Named turns come first, each shown by rows before and after it. Which turns, in which order, take the first row of each pair that follows to the second? Write the first one first, as in the answered first pair.
turn zozu:
[  1   8 -31  -5  -1  -8   2 -25  -6  19  -1   3  11   5 -26 -32  -5   8
   5  -9  10  12  21  14  17   0  21  -2  -1   2   3  11   2 -23   1] -> [  2  13 -27  -6   6 -29   6 -25   4  19  -4   5   5   9 -21  -5  -1  20
  -4  -3   5   4  11  11  -3  10  32  -3   4  12   8  17  -5 -17 -21]
[ -4  -8  16  12  13 -16  -6  22  -6 -17   7 -14  -6  -7   7   8   2 -19
   9  16  -8 -11 -12  -8 -17  26  -3   8   9   6  -6  -2  -3  -3  -1] -> [ -2 -15  12  11   9  -5 -10  25 -12 -19  11 -15  -5  -9   5  -7   0 -26
  17  18  -6  -6  -9  -5  -6  20 -10   7   4   0 -11  -5   2  -3  11]
[-10  12  -5   4  -9   0   0 -29  -9  23  -1  27  16  17 -20   4  13  32
 -12  12   1   2  14   9   3  -5  17 -21 -28   4  20  12  -2   1 -28] -> [ -8  11   7   6  -8 -10  -1 -21  -6  10  -3  21   6  12  -6  28  14  29
 -19  16  -2  -3  -6  -7 -14   3  13 -10 -19   5  23  15  -7  13 -36]
[ -7   4 -17  -5  40  -2  -3   2  10 -19 -12  13   4 -25 -20  31  19  10
 -51  -7  19 -18  28  -3 -56   1  52  -1  10  14  21  -7 -17   9 -30] -> [ -3  -4   4  -4  29  -1  -6  24   5 -40 -13   1  -8 -32   1  40  14  -6
 -52   1  18 -20   5 -15 -62  -2  28  11  11   3  17 -10 -20  22 -21]
turn dof:
[-10   5   2   0  -2 -11   0 -35   3   9  -8  12   5  14   3   1  -2  21
   1   7 -13  12   8  -1   8  14  17  -3  -1  10  12  18   0   0 -18] -> [  3  -1  -5  -3  11 -18  -3 -13  18  -4   6 -19  -3  17   1  -6 -14   0
   4   0   2   2  -3  12   0  14  25  17  13   2 -17  15 -14   1  -6]
[ 15  -5  -3   7  21  18  -4 -27 -12  -3  22   9 -19 -14  -7   0  -9  27
   7  10 -13  27   9   6   6   9  29 -12  13   2  -7  -5  -3  -3  -4] -> [ 22  -9  -1   9  16  20  -9 -17  -8 -11  26  -4 -21  -9  -3  -3 -21  16
   0   6  -4  21   1   7   4   8  25   0  13 -10 -24  -4  -9   4   4]
[-23  22 -22  -7   5  -4   7 -33 -25  13   9   5  27  17 -11  -9  -9  19
  -3   3  -2  24  20  -7  -6   0  -3 -11  12  19   9  21   8 -23 -12] -> [ -4  14 -31 -11  15  -9   6  -8  -7  -5  20 -30  15  25  -6 -20 -29  -7
  -7  -5  17   9   5   6 -13  -1   4  21  26   3 -32  13  -7 -16   9]
turn vadab:
[-22  10  17   1  21   4   9  20  -5  29 -14  12  12  -1 -35  -5   4   2
  13 -17   4 -11   5   1  -4  11  16 -10   6  16   3  -1  13 -18 -16] -> [-30  11  19   7  16 -10  13  -6 -12  25  -9  10   4   4 -20  -9  -1   5
  19 -13 -18  -2  -5  -9   5  18  -1 -12   6  21   4  16  10 -21 -23]
[ 13  10 -18 -19   1  19  10 -27  12  16  18   1  34   7 -17   6  -9  17
  10 -14 -32 -13   8   5  -7  13  22   3   0  12  11   3  -9 -10 -13] -> [ 17   4 -19 -21  10  15  11 -15  12  14  19  -1  30   5 -17  11  -4  14
  17 -13 -30 -13   5  10 -15  16  28   6   8  18  13  -3  -7 -15 -10]
[  1  -1  -4 -10 -19  17  -5  10   7   3  -1   7  -3  -6  14 -22  -5  -9
   0 -22  12   0   1   9  18 -12 -16  10 -11 -24 -27 -12   4   9  18] -> [  1  -4   6  -7  12   1  -5  34  11   9 -10   7  -5 -17   6   5  14 -21
  16 -15  17  -3  -2   8  -6  -6 -11   9   6  -7 -26 -18  15   4  17]
[ -5  -9 -13  -4  16  12  -7  37   7   8   4  -7  -1  -7 -14 -26   3 -12
   8 -12  17 -13  14  10  -5 -12  -7   7  12 -16 -12 -21  17  -4  20] -> [-18  -9   2   8  32 -23  -4  26   1   6   2 -11 -15  -6   0  -2   7 -23
  25   5  -3  -3  -7  -4  -8   9 -24   6  31   5  -2  -9  22 -12   9]

(2 to 4 turns a pair)
[ -6  -2  14   0 -10 -46   9 -38   4  21   1  25   4  -5  -4  11  19  40
 -18   2  -8   0   6 -36 -51  21   3   9  -8  39   2 -23  -7   1 -45] -> [ -1 -10  22  -3 -57  -4   5 -33  -5  -7  19  10   5 -13  24 -17 -11  26
 -37  -4 -10  -2  -3 -49 -23  -4 -31  17 -34  -2 -15 -20 -15  24 -14] | zozu vadab zozu
[  2   1  -6  -3 -55  55   7  11  -4  -5  -4   6  13  -9 -14 -32 -16 -18
  -9  -8  10  13  17 -16  41  -9 -41 -11 -13 -27   1   7   7   7  36] -> [  1  22 -27  -8   7   7  12  11  18  43 -21  37  22  -4 -59  11  19  11
  -3 -12  23   8  40  11  -8  15  28 -25  11  19  24   0  10 -23 -11] | zozu zozu vadab
[-10  13 -23   7   7 -27   4 -39  -6  18   7  -6  11  23  -3 -30 -19  13
  12  -7 -11  27  -1  11  28   8  13   2   1  14 -13  12 -10 -22 -13] -> [ -1   8 -27  -6  37 -19   3   3   8  25  -2  -6  12  10 -32 -13   3   1
  12 -15  15   9  13  32   0   8  33   5  15  17 -20  -9   0 -27  -4] | vadab vadab
[-24   3 -25  10  12 -36  11 -19  23   0  13 -18  15  19  -1 -18   0  11
 -12  -5  21   3   5  11  -1  -3  40 -10   3  -9 -32  -3 -11 -11   1] -> [-20   2 -10  11  23 -46  13  -6  27  -4   9 -17   3  19   6   8   5   6
 -10   0  21  -7 -12   4 -19   5  40  -1  13  -5 -29  -3 -17  -6  -5] | vadab zozu
[ -8  -2   5   6 -26   2   7   4  -2  -9  -3   6  -7 -12  20   0  -3   3
  -9   1   1  20  -7  -6  -2  -2  -8  -8  10  -3 -21   1  -7  20  14] -> [ -2  -4  -7  -1 -21  18   3   9   2   0  -3   7  -3 -12   6 -11  -2   2
 -11  -5  12  20   8   1   3  -6  -1 -10   3 -11 -22 -10   0  17  23] | vadab zozu
[  5  -1   3  -5  13 -32  -9  23  15 -24  -4 -21  -3  -2  -2  27  21   8
  21  10   6   0 -25   6 -10  25  -5  25  13  26 -18  15  -6 -16  17] -> [  7  -5 -12 -13 -25  10 -12   6   5 -34   7 -25   9   1   0 -22   0   9
   2  -1   7   0 -15   6  25   7 -16  20 -16  -8 -29  12 -11  -7  40] | zozu vadab vadab
[ -9   8 -13  -3 -29  43  -9 -11  -8   7   4  13  22   2  -4 -32  -9  13
 -39 -25  13   1  36 -12  32  -8   9 -21 -36 -22   8  -9  17  11   3] -> [-17 -12  19  25  26 -50   2 -15  -2  -4   2 -28 -21  13  26   5 -10 -34
  17   7 -12  22 -20 -18  10  27 -10   8  29  30 -16  12  15  -9  -4] | dof dof vadab vadab
[  6  11 -22 -21  32 -46  17 -27  15  16  10  -1 -45  27   4   7   2  19
  -6  21 -17  24  15   4  19  16  28   8   4   4  -1  25 -24 -25 -35] -> [ 11 -10  10 -16   6 -21  15  13   7 -23  19 -27 -58   7  44   8 -12 -18
   1  30 -17  20 -18 -18  25   2 -23  27   2 -19 -18  19 -22  -4   4] | zozu zozu zozu
[ -2  13   2  -5 -13  14   0  -8   3 -12  11   5  -8  11  14 -18 -21   3
 -30  -5   4 -29 -17  -3   4 -23  -8  13 -13 -27 -19   3 -26  17  -4] -> [  4   8 -13 -14  16  22  -3  17   9   9   4  10  -4   0 -16 -17  -3   2
 -16  -9  22 -31   9  19  -4 -26  12   6  -7 -22 -20 -14  -9   1   7] | vadab zozu zozu zozu
[  7  -6  -6  -2 -17  -3   0  -7  10 -13  13 -26  -4  11  10 -24 -24 -11
 -11  -2   3  -5 -15  -2   6  -8  -4  22   4 -25 -20   9 -22   7  10] -> [-10   7 -10   4 -17  -7   2 -47  -3  10   0  16   6  13  -6 -10  -3  21
  -5   0 -18  11   1 -11   8   0   3 -12  -6  -2  23  15  -4  -4 -23] | zozu dof zozu
[-10   4  -2  -3   1  13  -5  45 -10 -30  -7  -4  -8 -12  42  11 -31  -5
   3 -26  -7 -38  10 -19   5 -14 -65  11  -2 -47  33   6   0   8  29] -> [-15   2   3   2  14  -2  -5  52  -6 -27 -11  -2 -15 -14  38  22 -21  -7
  11 -22  -4 -38   7 -17  -3 -11 -66  10   6 -35  36   3   4   4  27] | vadab vadab
[ 11   6  -6   1  18 -18   5  -7   9   5  -9   6  -1   9  -3  14  17   9
   6   1   1  -2   6  12  -2   8  29   3  11  38  14   5  -2  -8 -19] -> [ 15 -13   9  -1   1  20  -4  19  -4 -19   1 -19  -6  -6  13 -15   1 -22
  19   3   1   1  -2   6  20 -11 -14  12   5  12  -4  -5  11   3  27] | zozu zozu zozu zozu
[  1   2 -10  26  27 -14  10 -37  10   1 -23  -4 -20   0  -2 -29   2 -22
  34  -1  -5  40  47  25  21  22  26   4  23  18 -22  10 -20 -23   3] -> [  3  19  -3  30   7 -22  15 -55  16  -8 -19   3 -22  13  16  -8  -7   0
   0   0 -13  33  29   9  11  30  37   9  22  16 -16  22 -42  -9 -24] | zozu vadab zozu
[  7  12 -24  17  18 -19   9  18  22  -8  10 -50  -4 -17  16   0   4  -6
 -18   7  20  11  -2  33 -32   7   6  32  15  -1  -7  16 -17  -5  21] -> [ 10   6 -26  12  15  -5   5  21  15  -7  11 -52   1 -19  10 -20   0 -16
 -12   4  18  19   8  36 -20   2  -1  27  15  -7  -9  13 -12  -6  33] | zozu zozu
[-14   3   5  -2 -31  18   2  20  -7 -35  11 -23 -15   3  26  11 -26 -24
 -24 -12   7   5 -16   4  -3 -10  -8   1 -10 -12 -19   7 -29   6  15] -> [-20   8 -23 -11 -23  30   5  -7 -10 -11  13 -15   0   4  -1 -26 -22 -17
 -12 -22   5  15  19  24  25 -14   7 -10 -19 -13 -20   2 -18 -11  23] | zozu zozu
[ 12 -12   3  -4  25 -15   6  31   2 -20   5 -13 -16 -20  11  38   7 -15
  -9   0   3  -5 -29 -15 -34  10  -7   9  19   4  -5  -4  -2   9   1] -> [  4 -13   4   0 -10   3   4  -6 -18 -32  14 -18 -12 -11  25  -8 -16 -14
  -8   6 -16  13 -35 -23  17  -2 -35   8  -2 -11 -12  16  -2  10  10] | vadab zozu
[  8  17  28 -14   0   6  23  26  12 -10   5   7  -7  20 -15  60  -2   7
 -21   1  11 -21 -21 -22 -40  11  12  -3 -28 -12  -7  -8  -6  36 -18] -> [ -1  26  15 -12 -26  20  25 -23  -7  -2  10  18   4  30 -19  21 -11  29
 -32  -4  -2  -8  -5 -25   0   3  11 -16 -50 -19   2   6  -8  31 -23] | dof vadab vadab
[  0   8  16   6   3  -6  -1   6  -8  11  -4  24  18 -11  -9  21  25  10
  -4   1 -11   1   5 -23 -17  10 -19  -8 -15  14  31 -18  10 -12 -19] -> [ -1   0  24   4  -7   6   1  20 -11  -3  -1  15  14 -13   3  18  20  -1
  -1   8  -8  -3  -3 -31 -11   3 -35  -2 -17   2  20 -22  10  -4  -6] | zozu zozu
[-15 -20   3  -3  -3   9   0 -11 -22   8 -15  17   7 -27  -7 -12   7   8
  21  14 -19  17   7  -6  18   6 -32 -27  -5  14  14   3  25 -10  10] -> [-16  -8   1   1   5  -9  -2 -19 -16  17 -22  24   6 -17 -12   7  13  27
  14  17 -18  11   6  -9   3  18 -15 -27  -1  24  21   9  16 -11 -13] | zozu zozu
[ -9  15  -7   3  13 -22  -2 -12   9   6  18  -2  -1  28 -11  31   4  -1
 -31   0 -22 -10 -18 -12 -19  26  26  17  14  20  10  12 -20 -21 -32] -> [-17  12  -1  -3 -31  39  -7 -16 -16  -5  15  14  15  11  -3  -2  -4   3
 -41  -4 -27  -3   0 -26  16  -4 -11  -4 -22 -14  22   4  -2  -5  -7] | zozu zozu dof vadab
